In the data rows, zero lies at 4.5, halfway between 4 and 5.
Some points, each followed by its number:
[6 5 6 7 8 3 3 3 7 8 2 3 0 3 7 4 7 5 6 6 2 3 5 4] 0
[7 3 7 5 3 3 7 6 4 5 6 6 3 7 5 3 5 4 2 5 6 6 7 4] 1
[5 2 5 2 2 3 5 7 5 4 8 6 6 6 4 4 5 4 3 5 4 8 6 4] 2
[7 2 7 4 2 3 7 6 4 5 7 6 4 7 5 3 5 4 2 5 5 6 7 4] 3
[3 6 1 3 6 7 3 3 5 2 4 4 6 3 2 6 1 4 7 3 8 3 3 6] 4
[5 4 5 7 5 4 5 5 6 6 6 5 3 4 6 4 6 6 5 6 3 5 5 4] 5
[3 6 4 4 6 6 2 3 5 3 3 2 6 3 3 7 3 3 4 2 6 1 3 7] 6
[5 5 4 6 7 3 2 1 9 9 2 1 1 4 7 5 8 6 6 7 0 2 2 4] 7
[3 5 4 4 6 7 2 2 5 3 3 2 6 3 2 7 3 3 4 2 6 1 2 6] 8
[7 2 6 4 2 4 7 6 3 5 7 6 3 7 5 3 5 4 2 6 6 5 7 4] 9
[5 7 5 7 6 3 3 2 7 9 2 4 1 4 7 4 7 6 6 7 0 2 4 3] 10
[5 3 7 5 3 3 4 6 4 5 5 7 3 7 6 4 4 4 2 7 5 5 6 2] 11
[5 5 5 7 7 3 2 0 7 9 1 3 0 3 7 5 8 5 6 7 0 2 3 4] 12
[5 3 5 7 5 4 5 5 6 6 6 4 3 4 6 4 7 6 5 6 2 4 5 4] 13
[6 5 4 6 8 3 0 1 9 9 2 3 1 2 8 6 8 6 7 6 0 2 3 4] 14
[2 4 3 4 6 8 1 3 5 3 3 3 8 4 2 7 2 3 5 1 8 2 2 7] 15
[7 2 6 5 2 3 7 7 3 5 7 6 4 7 6 3 6 4 3 5 6 6 8 3] 16
[3 5 3 3 6 7 2 3 6 3 4 2 6 4 2 7 3 3 5 2 6 3 2 7] 17
[7 4 7 5 3 3 7 6 4 5 5 6 3 7 5 3 6 5 2 5 7 6 7 3] 18
[7 3 7 5 3 3 6 6 4 5 6 6 4 7 5 3 5 5 2 5 7 6 6 4] 19
[5 2 4 6 5 5 4 3 6 5 5 3 3 3 7 5 7 7 6 5 3 4 5 4] 20
[3 7 4 6 5 4 4 5 3 4 2 5 4 3 5 4 5 5 5 6 3 5 3 3] 21
[7 3 7 5 3 4 7 6 4 5 7 6 3 7 6 3 5 4 3 5 5 6 7 3] 22
[3 5 3 5 5 7 4 1 6 3 4 3 6 3 3 7 2 3 5 2 5 3 4 6] 23
[4 4 3 3 5 6 3 5 5 2 4 2 4 3 4 5 3 3 6 2 5 3 1 5] 24
[2 6 2 4 7 7 4 5 4 2 3 2 7 3 2 7 5 4 7 3 6 5 1 5] 25
[5 3 5 7 6 4 4 5 6 6 6 4 3 4 6 4 7 5 5 6 2 5 5 4] 26
[6 2 7 4 2 4 6 7 4 6 7 6 3 8 6 3 5 3 2 6 5 7 7 4] 27
[3 7 4 5 4 4 5 6 2 4 3 6 5 3 5 4 5 5 6 5 3 6 4 3] 28
[5 3 5 7 5 4 5 4 6 6 5 4 3 4 6 4 6 6 5 5 3 5 5 4] 29
[7 2 7 4 2 4 7 5 3 5 6 5 4 6 5 3 5 4 2 6 6 5 7 3] 30
[2 6 3 3 6 6 3 4 5 3 3 3 6 3 3 6 3 4 5 3 5 3 3 6] 31
[4 6 4 5 4 3 4 6 2 5 3 6 5 3 5 5 5 6 5 5 3 5 4 3] 32
[4 0 6 4 2 4 8 8 4 4 7 4 4 8 6 2 5 4 2 4 6 7 7 4] 33
[8 3 7 5 3 3 7 6 4 5 6 5 3 8 5 3 5 5 2 6 6 6 7 3] 34
[3 7 2 4 5 4 5 6 2 4 3 7 5 3 4 4 5 6 7 5 2 6 4 3] 35
[3 7 4 5 4 4 5 6 2 4 3 5 4 3 5 4 5 5 5 6 3 6 4 4] 36
[3 7 2 4 5 4 5 6 2 3 3 6 5 3 4 4 5 6 6 5 3 6 4 3] 37
[7 2 7 5 2 4 6 6 4 6 7 6 3 7 5 3 5 5 2 6 7 6 7 4] 38
[3 5 2 2 6 7 2 2 4 3 3 3 5 5 1 6 2 4 5 3 7 3 4 6] 39
[7 2 7 4 2 3 6 6 4 6 6 6 4 8 5 3 5 4 3 5 6 5 7 4] 40
[3 6 1 1 4 5 4 6 3 3 5 7 6 3 4 5 4 6 7 4 5 6 4 4] 41
[7 3 7 5 3 3 7 6 4 5 6 6 3 7 5 3 5 4 3 5 5 6 7 4] 42
[7 2 7 4 2 4 7 7 4 5 8 6 3 7 5 3 5 4 2 6 5 6 7 4] 43
[7 2 7 5 2 4 7 6 4 5 7 6 4 7 5 3 5 4 2 6 5 6 7 4] 44
New points follow, each followed by the numbers of its three nearest points above by angle, nearest first.
[5 7 4 6 5 3 4 5 6 7 3 5 3 4 6 3 7 6 6 6 1 4 4 3] 10 0 12
[3 5 3 3 6 7 2 3 5 3 4 3 6 3 2 6 3 3 6 2 6 3 2 6] 17 15 8
[5 3 4 7 7 4 1 1 9 9 2 3 1 3 8 6 7 6 7 7 0 3 4 5] 14 7 12
[7 3 7 5 3 4 7 6 4 5 6 6 3 6 5 3 5 5 2 5 6 6 7 4] 1 42 38
[5 2 5 7 5 4 5 4 5 5 5 5 3 3 6 4 6 6 5 5 3 5 5 3] 29 13 5
[3 8 3 4 4 4 4 6 3 4 5 5 4 2 5 2 4 7 4 6 4 6 3 4] 36 37 28
[3 7 4 6 5 4 5 5 3 4 3 5 5 2 4 4 5 5 5 5 3 5 3 4] 21 36 28
[5 3 4 6 4 4 5 5 6 6 5 5 3 4 7 4 6 6 5 5 2 4 5 4] 13 29 5
[7 4 8 3 5 3 6 9 5 7 7 5 3 8 5 3 2 1 2 7 7 8 5 3] 27 1 43
[6 4 5 7 6 4 7 6 5 6 5 3 4 4 6 3 6 7 4 6 1 4 6 4] 13 5 29
[3 5 1 0 4 4 4 5 3 3 6 7 7 4 4 4 4 7 7 3 4 7 4 5] 41 35 37
[5 6 2 0 4 5 5 3 3 4 5 7 8 4 4 4 4 7 6 4 4 6 3 4] 41 35 37
[5 3 5 7 5 4 4 5 6 6 7 4 3 3 6 4 6 5 5 5 2 5 5 4] 26 13 5
[3 6 3 3 6 6 4 4 4 3 3 4 6 3 3 6 3 5 6 3 5 4 3 5] 31 25 4
[6 3 6 7 6 3 4 5 6 6 5 4 3 4 7 4 6 5 5 5 2 5 5 5] 26 29 13
[7 3 7 5 2 4 7 6 4 5 7 6 3 7 5 3 5 4 3 5 5 6 7 3] 22 42 44
[3 7 3 5 4 4 5 6 2 4 3 6 5 3 5 3 5 6 6 5 3 5 4 3] 28 37 35
[3 5 3 2 6 7 1 4 5 2 4 2 7 5 1 7 3 1 5 1 7 4 2 9] 17 15 6
[5 5 5 6 7 3 2 1 8 9 1 3 1 3 7 5 8 5 6 7 0 2 3 3] 12 7 14
[5 5 4 6 7 3 2 0 8 9 2 3 0 3 7 5 8 5 7 7 0 2 3 4] 12 7 14
[4 5 2 0 4 5 4 5 3 3 6 7 7 4 3 5 3 7 8 3 4 7 4 3] 41 35 37
[5 4 6 7 7 4 4 6 6 5 6 6 3 3 7 3 7 5 5 6 2 4 5 3] 26 5 13
[6 3 5 7 6 3 4 6 5 6 5 4 4 4 6 4 7 6 5 6 2 5 5 4] 26 13 5
[2 6 3 3 5 5 4 5 4 3 3 4 6 3 3 5 3 4 6 3 5 4 3 6] 31 25 4
[5 3 4 6 5 4 5 5 5 5 5 5 3 4 6 4 5 6 5 6 3 5 5 4] 5 13 29
[3 6 0 2 6 5 2 6 5 3 5 6 6 0 3 4 4 7 8 3 4 7 5 4] 41 37 35
[8 3 9 5 3 4 8 7 4 7 9 6 4 7 6 3 4 5 3 6 6 6 8 2] 22 43 44
[3 7 3 6 4 4 5 7 2 4 3 6 4 2 5 4 5 6 6 5 3 6 4 3] 28 36 37
[2 6 1 0 4 5 5 4 3 4 6 7 6 4 3 4 4 7 7 4 4 8 4 4] 41 35 37
[3 5 0 0 4 4 4 5 3 3 5 6 7 4 4 5 3 7 8 3 5 7 4 4] 41 37 35
[3 6 1 0 4 5 4 5 3 3 5 7 7 4 4 4 4 7 7 4 5 7 4 4] 41 37 35
[3 6 0 0 5 4 4 5 3 3 5 7 7 4 3 4 4 7 8 3 5 7 4 4] 41 37 35
[3 5 4 6 4 5 4 3 4 4 4 4 5 3 4 6 3 4 5 3 4 4 4 5] 23 8 6
[3 5 1 2 4 4 4 4 2 4 3 6 6 4 4 4 3 8 8 3 5 4 4 3] 41 35 37
[3 5 4 4 7 9 3 2 7 4 3 1 7 5 3 7 3 3 5 2 7 4 2 9] 17 15 8
[8 1 5 7 1 3 6 6 6 4 6 7 4 7 7 3 3 7 4 7 7 6 9 5] 38 44 16
[3 6 0 0 4 4 4 5 3 3 5 7 7 4 3 4 4 7 8 3 5 7 4 4] 41 37 35
[3 7 3 5 4 4 5 6 3 3 3 6 5 3 4 4 5 6 6 5 3 6 4 3] 37 28 35
[3 6 3 2 6 7 3 3 5 3 4 3 6 4 2 7 3 3 6 2 6 3 2 6] 17 31 15
[4 6 2 2 2 5 5 4 4 4 5 7 6 3 3 5 4 7 7 3 4 5 4 3] 41 35 37
[3 7 4 6 4 4 4 5 3 4 2 5 4 3 5 4 5 5 5 5 3 5 3 3] 21 36 28
[2 7 3 5 4 4 5 6 2 4 4 6 5 3 5 4 5 5 6 5 3 6 4 3] 28 37 35
[7 2 7 5 3 4 7 6 4 5 7 6 3 7 5 3 5 4 3 5 5 6 7 3] 22 42 44
[3 7 2 4 5 4 5 6 1 3 3 6 5 3 5 3 5 6 6 5 3 6 4 4] 37 35 28
[3 5 2 4 6 5 4 6 3 3 3 5 7 3 4 6 3 5 6 2 5 5 3 5] 25 31 4
[3 5 2 2 6 7 2 3 6 2 4 2 7 4 2 7 2 3 6 3 7 3 2 7] 17 15 4
[3 7 4 6 7 5 1 4 4 2 3 1 5 3 3 7 2 4 4 3 6 4 2 6] 6 8 31
[3 5 3 3 7 6 3 3 5 2 3 2 6 4 2 7 3 3 6 2 7 3 2 8] 17 15 31
[3 5 2 3 2 5 3 5 3 3 7 5 8 4 4 3 5 6 6 5 4 7 6 6] 41 2 37
[3 6 0 0 4 5 4 5 3 3 5 7 7 4 3 4 4 7 8 3 5 7 4 4] 41 37 35
[3 7 5 5 6 4 3 6 1 4 3 6 3 4 5 3 6 7 5 6 4 5 3 2] 21 32 36
[2 5 0 0 4 4 4 5 3 3 6 7 7 4 4 4 4 7 7 3 5 7 4 4] 41 37 35
[6 2 7 4 2 4 6 6 4 6 6 6 3 7 6 3 5 4 2 5 5 6 7 4] 27 3 44
[5 3 6 6 5 4 7 5 5 5 6 5 4 4 5 3 5 6 4 5 4 5 7 3] 22 5 42
[3 5 1 0 4 4 4 5 3 3 6 7 7 4 4 4 3 7 7 3 4 7 4 4] 41 35 37
[3 7 4 6 4 3 5 5 3 4 2 6 4 3 5 4 5 5 5 6 3 5 4 3] 21 36 28
[3 6 0 1 4 3 4 5 4 2 4 5 7 4 5 4 4 7 8 4 5 6 4 5] 41 37 35
[2 5 1 0 4 4 4 5 3 3 6 7 7 4 4 4 4 7 7 3 4 7 4 4] 41 35 37
[5 2 7 5 7 3 3 4 7 5 5 4 4 4 7 3 6 5 5 6 2 5 6 3] 26 29 13
[7 3 7 5 2 3 7 6 4 5 6 6 3 7 5 3 5 4 2 5 6 6 6 4] 1 42 19
[7 3 7 5 3 4 7 6 4 5 7 6 3 7 5 3 5 4 3 5 5 5 7 3] 22 42 1
[3 6 0 0 4 4 4 5 3 3 5 6 7 4 4 4 3 7 7 3 5 7 4 4] 41 37 35
[3 5 2 3 6 7 2 3 6 2 4 3 6 3 2 7 2 3 6 1 7 3 2 7] 17 15 4
[2 6 0 0 4 4 4 5 3 4 5 7 7 4 4 5 3 7 7 3 5 7 3 5] 41 37 35
[3 6 2 4 5 6 3 4 4 3 4 4 6 4 2 6 4 5 6 2 6 4 4 6] 4 31 39
[5 3 5 7 5 4 5 4 5 5 5 4 3 3 6 4 6 6 6 5 3 5 5 4] 29 13 20
[3 5 4 5 5 6 3 2 5 4 4 4 5 3 4 6 3 3 4 3 4 3 4 6] 23 8 6
[3 9 3 7 5 5 5 5 4 3 4 6 4 4 3 5 5 6 5 3 4 5 3 5] 37 21 35
[3 7 2 2 6 5 4 4 5 2 4 4 6 4 2 6 2 5 8 2 6 3 4 5] 4 31 39
[7 3 7 4 2 3 6 6 5 5 7 5 4 7 5 3 5 4 2 5 5 5 7 4] 3 43 44
[7 6 7 8 7 2 2 4 8 8 5 2 2 4 9 5 7 5 5 8 3 3 5 3] 0 10 14
[2 5 3 5 5 6 4 2 5 4 4 3 6 3 3 6 3 3 4 3 5 3 3 6] 23 8 6
[2 7 4 7 5 5 3 2 5 3 3 4 6 3 3 6 2 5 5 3 5 4 6 6] 23 6 31
[7 2 4 5 3 4 9 6 3 5 7 6 2 8 4 1 6 5 4 6 7 4 6 3] 9 16 34
[3 6 1 0 4 4 4 5 3 4 6 7 6 3 4 5 4 6 7 4 4 7 4 4] 41 35 37
[3 9 4 7 5 4 5 7 3 5 3 7 5 2 5 4 5 6 6 6 2 4 5 3] 28 21 32
[5 5 4 7 7 4 2 0 7 9 2 3 1 3 7 5 7 5 6 6 0 2 4 3] 12 14 7
[7 4 7 5 3 3 7 6 4 5 4 6 3 7 5 3 5 6 2 5 7 5 6 3] 18 19 34
[4 7 3 7 6 2 6 6 2 4 2 6 4 4 5 5 5 5 5 6 3 4 3 3] 21 32 36
[8 3 6 5 3 3 8 6 4 6 6 6 3 8 5 3 4 6 3 6 6 6 7 4] 34 42 1
[5 3 5 8 5 4 5 4 6 5 5 4 3 4 7 4 6 5 5 5 2 4 6 4] 29 13 26
[3 5 4 6 5 7 4 2 5 4 4 4 6 3 4 6 3 4 5 3 4 4 4 6] 23 8 15
[3 7 3 6 5 5 5 4 4 3 3 4 4 3 4 5 4 5 5 4 4 4 4 4] 21 37 25
[5 3 6 7 5 4 4 6 7 5 6 4 4 5 5 4 7 6 6 6 2 6 5 4] 26 13 5
[3 5 4 5 4 6 5 3 4 4 4 4 5 3 4 5 3 4 4 4 4 4 4 5] 23 8 31
